One turning vector, and how many steps it has turned
The counts run from 0 to 364.
[ 93 149 166 155 114 125 188 133 116 109 122 143 138 125 140 140 134  92
 147  33 112 149 181 127 100 133 106  93 148 125 142 139 111 143 153 162
 137 155 182 116 153 134 131  82  97 107 131 135 142 107 144 164 142 128
 103 136 126 118 128 104 113 121 103 136 121 109 112 143 104 128 111 110
  64 189 125 118] => 271
[144 141 180 150 118 123 128 135 110 138 149 139 132 120 113 118 151  95
 189 104 136 187 162 109  96 110 105  82 152 122 167 116  83 116 155 149
 135 135 205 120 158 125 111 121  93 111 146 138 191 101 129 167 122 103
 142 138 135 120 119 111 101 123  96 146 131  88 140 161 107 106 161 131
  87 158  99 122] => 264
[117 115 181 110 174 106 142 146 118 159 139 160 146 138 138 113 136  88
 191  97 128 146 162 144 111  85 111 108 124  90 131 131  95 120 136 130
 145 137 212 132 109 105 123 112 120  93 116 131 146  86 146 136 141 136
 175 168 117 157 119 113 132  95  99 151 117  93 132 161  66 137 127 114
 113 192  98 121] => 255
[128 158 171 134 148 129 157 139 143 123 159 139 143 101 107 123  89  83
 169 113  97 173 153 124 112  82 113  68 107  97 140 115  83 134 155 143
 122 149 167 126 143 108 117 105  75  80 120  99 147 147 140 145 141 122
 107 179 120 146 125 132 102 108 144 139 103  84 159 146  76 130 142 119
  92 180 104 143] => 47
[113 173 174 121 121 151 127 132 138 135 145 117 123  90 130 149 143 104
 162 105  86 157 160 102  69  99 139  65 129  98 127 141  87 136 147 139
 115 107 165 104 141 108 127 132  78 105 139 116 168 132  98 181 107 121
 114 141 136 159 135 135 120 157 115 156 103  93 127 153 100 108 141 119
  68 168 115 120] => 303
[125 152 168 131 117 156 137 135 138 104 173 118 126 114 103 101 148  92
 154  98 140 155 143 121  75  76 114  75 146 117 147  86  90 142 147 139
 147 130 173 125 178 122 116  97 100 101 156 165 172 144 140 162 135 120
 128 151 146 151 108 116 102 130 118 119  85  86 102 140 107 160 138 162
  98 191 131 143] => 243
[127 146 170 129 106 112 144 107 112 118 160 156 129 112 126 113 141 124
 163  98  83 123 151 113  70  56 102  67 107 122 147 137 101 124 156 157
 129 128 130 124 164  92 108  81 105 100 150 135 119 131 144 111 126 124
 117 119  93 124 110  97 113 135 137 132  63  95 108 158 131 122 139 149
  73 199 154 142] => 209
[134 148 178 133 113 117 141 117 130 115 145 150 143  96 123 117 141 133
 156  91 113 119 150  88  83  79  79  76 102 135 166 131  92 131 141 176
  92 131 127 142 173  91 114  79 115 119 141 129 134 102 145 120 102 128
 105 126 103 118  84 106 107 127 133 134  88  96 131 156 152 124 133 130
  72 199 132 124] => 205
[116 125 194 134 127 137 175 154 141  96 124 132 129 133 129 123 151  81
 141  77 128 122 163 103  62  93  88  97 148 140 148 116 111 162 137 153
 140 153 162 133 164 127 123  95 101  89 133 155 132 127 160 155 119 137
 126 148 143 130  94 113  98  90 123 125  91  83 104 135 102 163 125 146
  97 173 115 147] => 245
[115 122 169 127 132 123 114 130  99 118 135 151 134 115 102 102 166  98
 188 112 159 149 160 118  97  96  84  96 133 130 157 111  86 119 130 156
 125 121 197 148 145 116 119  93 125 125 107 140 210  88 141 142 140 112
 134 142 139 125 122  91  94 143 108 170 124  94 104 152 130 111 149 108
  92 176  96 131] => 261
[141 137 160  97 142 136  92 155  97 142 140 173 142 114 109 122 151 142
 164  87 133 116 138  91  84 107 119  83 109 125 148 127  96 149 140 150
  94 110 164 152 164  86 138  69 119 108 114 139 183  86 112 134  99 110
 121 127 106 145 104  90  95 134 131 180  86  89 111 124 132 136 130 126
  84 187 147 121] => 1
[114  98 165 127 138 124 153 153  98 110 131 153 145 142 122 118 118  94
 164 100 116 114 159 140 117  88 123 103 133 117 126 135 100 137 125 149
 140 144 200 145 117 101 123  86 130  73  93 136 148 110 171 131 157 127
 137 154 113 152 110  96 105  97 124 152 100 107  89 136 103 148 125 102
 109 205 146 151] => 253
[127 134 192 122 125 149 138 131  99 128 125 113  92 118 157 145 168 116
 143  93  88 132 171 124  71  78 113 108 132  91 138 142 121 150 121 123
 123 108 191  98 120 112 147 117 112 111 127 139 154  93 122 153 113 132
 165 129 118 164  97 124 107 122  87 173 105  98 112 169 113 143 108 144
  89 178 134 116] => 98
[144 120 166 136 152 109 140 137  99 152 124 166 153 160 125 118 125 106
 139  69 126 155 176 108  97  85  87  95 132 103 151 133 102 115 168 151
 130 130 156 116 143 102 119  93 111  98 130 126 155  86 118 121 105 127
 146 130 106  99 145 106 102 108 130 142 108  72 153 165  58 146 156 138
 100 162 111 126] => 29
[115 151 184 117 135 139 125 116 119 141 136 110  97 105 146 127 169 124
 167 100 105 140 157 118  74  64 107  94 141  90 141 126 111 133 123 127
 134 102 184  89 133 113 127 122 111 130 144 148 161 104 121 147 110 138
 167 146 136 169 122 135 119 137  89 160 118  86 129 186 107 136 125 133
 105 193 131 125] => 99
[112 138 151 100 148 118 124 126  87 131 166 138 137 137 115  99 138 122
 153  70 141 152 167 115  89  66  90  91 138 106 162 102 121 118 148 138
 154 131 169 110 171 132 127  72 118 142 126 150 176 115 103 124 126 138
 142 125 112 159 149  85  99 138 101 148 117  88 114 170  91 159 121 148
 106 180 152 139] => 356
[ 93 157 160 136 129 139 162 142 118 129 179 137 140 116 139 117 122  95
 165  79 109 171 165 146 117 104 155  77 148  91 126 122  95 127 148 144
 150 146 185 109 146 121 118  87  87 101 143 137 147 121 124 182 152 133
 113 140 132 150 142 110 140 140 102 127 111 123 128 155  89 130 118 114
  71 201 147 121] => 273
[160 108 166 153 116 118 143 139  99 117 129 169 145 164 126 141 123  98
 121  74 112 148 174 106  92  80  92 101 131 126 151 143  96 129 153 172
 115 133 154 135 148  97 123  88 121  86 111 116 160  92 134 107 123 124
 128 111  87 116 131 115  90 119 155 168  78  92 122 143  74 145 141 149
  91 179 143 136] => 349
[113 147 171  97 175 130 155 123 114 136 115 119 127 116 148 137 141 123
 160  99 102 132 164 135  76  49 109  91 115 110 132 113 121 119 136 135
 155 110 181 124 154 104 132 109 115  97 146 116 149 148 126 149 119 149
 159 128 142 175 129 125 147 139  97 135  75  77 109 164  84 161 112 152
 114 179 120 122] => 216
[157 139 185 119 126 136 107 164 119 154 132 148 135 123 125 137 146 141
 152  81  94 134 158  84  63  98 121  81 123  94 163 142 105 145 149 136
  95 110 152 113 141  88 128 101  90  92 148 126 159  88 107 137  70 112
 147 124 101 138 113 112  97 115 128 156  95  74 147 160 108 138 154 156
  99 156 121 122] => 324
[106 137 149 106 155 130 126 113  72 123 154 148 152 136 107 107 123 128
 165  65 129 151 162 122  92  77 106  85 125 114 168 106 122 117 162 144
 158 137 175 127 163 123 128  63 120 132 124 137 177 115 119 130 131 119
 124 129 107 139 168  68  96 139  95 148 117  85 116 165 105 147 125 130
  96 174 138 131] => 35
[112 127 174 123 140 123 123 154 143 139 122 141 172 112 102 102 112 144
 178 116 120 150 180 116  88  88 121  75 142 113 148 123  85 121 155 155
 116 116 172 122 114 105  98 103 107 103 138 131 168  87 138 150 115 164
 123 152 156 126 132 112 118 114 116 128 117  82 138 168 105 125 180 108
 126 200  84 123] => 286
[132 131 168 135 149 120 151 117 105 112 122 140 126 133 143 124 178  91
 149  53 131 140 158 114  84  98 101 115 115 126 151 110  98 119 128 145
 132 133 167 133 159 106 148  75 141 120 134 135 168 108 138 127 132 117
 129 125 122 114 102  87  95 140 113 180  90 123 106 155 107 159  96 138
  82 192 138  93] => 236
[124 151 165 128 133 117 127 110 112 145 145 143 109 101 169 121 158 140
 172  92 104 141 173 144  87  66 118  96 134  74 125 126 120 130 123 140
 142 102 181  96 133 106 116  89 105 123 138 137 163  94 129 141 127 154
 163 139 110 165 141 111 143 148 102 149  92  85 127 185 130 147 116 124
  97 204 144 117] => 95
[123 134 197  95 169 135 150 140 125 137 120 110 132 122 146 140 143 113
 159 122 127 123 166 106  84  64  76  92 130 120 148 132 112 137 126 127
 144 126 189 141 167 104 122 126 111  95 122 133 158 134 128 146  97 135
 162 139 148 188 110 161 117 112  92 161  91  79 128 161  85 158 118 151
 113 174 104 134] => 220
[115 109 174 136 109 137 136 163 106 110 112 137 158 147 115 131 102 146
 158 106  92 137 182 112  99 109 134  93 147 132 146 134  98 143 168 168
 101 120 182 139 123  95 112  86 123  87 119 128 163  69 170 141 127 139
 105 131 123 121 112  97  96 105 116 147 113  98 111 140 134 128 167 105
 103 190 105 131] => 288
[103 140 172 107 158 160 152 151 104  96 134 125 134 121 112 130 126  93
 145  64 123 142 160 102  80 120 103  74 115 122 162 113 120 167 137 136
 118 150 179 142 167 108 162  84  89 115 103 120 152 139 123 151 122 104
 109 159 122 160 115 102  75 110 113 160 116  95 129 120 113 145  98 130
  69 151 117 137] => 41
[112 146 173 101 143 128 105 121 130 132 165 127 155 100 117 112 124 132
 163 125 130 142 159  88 115  74  89  76 109 139 175 124  95 115 135 155
  92 122 152 149 183 106 119  70 127 136 132 142 175 112 124 121 107 136
 106 141 130 164  86 130 109 140 104 160 105 109 145 169 142 131 124 124
 104 211 142 114] => 200
[150 132 171 156  80 114 158 148 128 118 136 154 140 106 144 117 120 136
 167 108 100 130 186 124 100  89 102  89 146 126 148 140 107 155 132 166
 109 126 162 137 171 106  97  78 116  93 120 118 150  94 176 124 130 141
 121 118 106 140 101 116 103 107 128 144  71  96 128 146 161 134 136 136
  88 206 135 121] => 88
[138 155 177 136 146 139 141 130 115 135 172 132 120 122 131 112 168  91
 161  83 129 180 138 125  78  85 125  98 126 100 162  88  83 106 141 127
 157 130 182 119 164 112 149  96 124 112 166 135 172 128 127 152 131 112
 156 130 126 144  96 104 113 141 110 151 101 105 130 163  88 156 113 168
 103 184 138 105] => 238
[124 131 179 124 152 117 105 131 107 154 148 149 132 119 111  96 163  90
 193 127 145 167 155 118 104  83  91 103 138 111 155 116  89 108 130 134
 136 125 196 141 141 113 109 113 123 117 126 131 196  96 133 147 129 113
 154 149 137 141 124  99 105 123  96 166 122  91 128 160 102 110 144 119
 109 180  89 122] => 260
[106 127 173 106 133 127 150 118  86 106 133 127 125 137 142 137 140 120
 150  89  77 112 157 124  58  52 107  95 124 131 136 132 126 129 146 159
 145 125 158 119 146 100 126  81 120  88 135 124 126 148 143 120 141 144
 149 108 106 161 110 104 116 137 119 163  67 100  72 152 109 149 114 160
  87 191 144 125] => 214
[136 157 160 124 117 115 164 127 151 132 133 150 139  85 132 122 102 127
 155 109 105 149 133 116  94  84 122  65 164 109 168 154  67 124 144 145
 139 116 189 115 142 112 129 134 130  91 140 154 161 120 139 138 119 108
 112 130 128 157 100 151  93 115 108 122 119  94 130 173  80 129 167 114
 127 206 147 126] => 108
[154 154 170 109 163 125 127 136 150 145 131 148 146  94 132 143 124  94
 143  99 143 156 152 109 106  80  85  72 110 125 136 130  67 148 138 148
 103 121 166 144 174 101 139 112  92 109 119 109 171 122 111 151 113 132
 132 152 131 172 109 153 127 132 148 148  92  76 153 136  57 148 134 128
 102 190 121 130] => 342
[130 127 160 136  95 137 131 144 128 104 136 143 130 117 122 149 147 124
 132  76 101 120 162 121  70  97 115  91 153 116 136 113 105 177 149 165
 130 114 181 108 171 120 123  90  90  97 120 173 189  98 146 127 135 125
 122 153 126 131 134 101  73 118 131 153  94  89  70 138 121 167 159 133
 114 165 142 145] => 127
[ 99 155 189 121 117 140 131 127 119 121 118 125 116  91 123 143 168 105
 165  79  96 118 173  98  57 120  97  90 116 123 141 158 111 155 125 149
  97 117 157 128 139 112 133  97  86 128 114 123 162 110 113 165 119 119
 101 128 135 156 121 102 111 144 107 184 105 108 109 149 138 105 119 106
  52 183 112 116] => 301
[143 119 149 124 131 133 140 133  69 108 138 157 143 165 128 127 131 116
 125  58 112 151 178 112  90  82  99 105 127 120 154 115 115 131 156 159
 124 122 171 125 157 103 133  64 133 110 110 128 177  98 129 110 137 129
 134 107  97 130 141  85  95 131 127 168  90  96 105 145  98 163 126 151
  86 175 156 129] => 353
[140 160 167 133 112 121 142 111 122 137 175 160 137 105 130 113 122 130
 166  94  92 148 137 118  74  60 123  58 108 102 146 124  88 114 150 160
 126 127 146 110 158  83 112  92  97 100 170 121 134 126 135 136 112 123
 130 129 100 130  99 119 131 144 135 107  79  76 143 162 119 137 146 145
  80 196 151 137] => 208
[ 99 123 167 111 147 137 149 126  84 118 131 145 161 133 126 140 122 121
 144  81  91 174 195 113  95  97  98  90 124 142 156 140 116 122 143 168
 110 126 180 133 170  97 165  92 111 136 132  88 129  97 125 165 119 157
 123 112 117 145  96  93 146 131  94 139 112  78 131 148  98 119 101 127
  93 175  89  95] => 176
[114 111 203 135 121 145 140 177 132 111 115 118 156 139 103 115 117 113
 156 121 100 142 195  95  75 113 120  93 150 127 145 132 110 140 150 146
  91 130 165 145 102 104 119  97 119  80 120 129 159  87 146 144 119 150
 114 146 142 129 105 112  85 110 123 167 101  98 119 140 101 132 155 126
  98 188  81 130] => 284
[150 149 167 150 122 109 168 130 133 155 128 154 136 105 165 132 125 145
 168  88 105 139 188 145 105  82 109  96 138  94 138 129 109 146 133 158
 120 115 177 106 153 110 110  90  86 109 142 110 150  87 149 134 108 154
 158 132 107 135 114 120 140 113 133 120  88  72 160 175 135 145 130 138
  98 198 116 106] => 90
[121 163 160 103 157 120 139 129 114 143 128 129 133 119 150 169 119 140
 152  65  74 153 139 131  70  82 127  74 116 117 153 123  96 146 160 132
 141 118 189 104 161 117 150 114  98 105 131 105 153 144 121 141 125 113
 131 148 101 170 138 117 111 123 100 144  95  76 113 155  71 154 111 128
 117 163 143 119] => 333
[111 139 161 120 119 131 121 101  97 124 147 139 110 107 140 127 164 141
 162  91 107 121 169 136  88  61 126 104 127  87 121 119 114 135 117 147
 133 105 182 103 139 106 121  78 121 125 116 145 176  97 128 136 133 145
 149 124 121 157 136 103 127 158 107 161  93  98  99 164 152 146 121 114
  79 204 151 132] => 96
[112 146 172 135 146 149 193 116  99 108 115 123 125 123 145 130 108 117
 143  70  72 142 169 131  99  99 137  82 119  76 155 145 120 125 133 127
 132 142 185  96 113  97 142 100 111  86 130 113 122 123 136 145 117 114
 112 146 115 144 126 123 104 120  91 156 116 114 152 172 105 135 118 121
  73 183 132 123] => 72
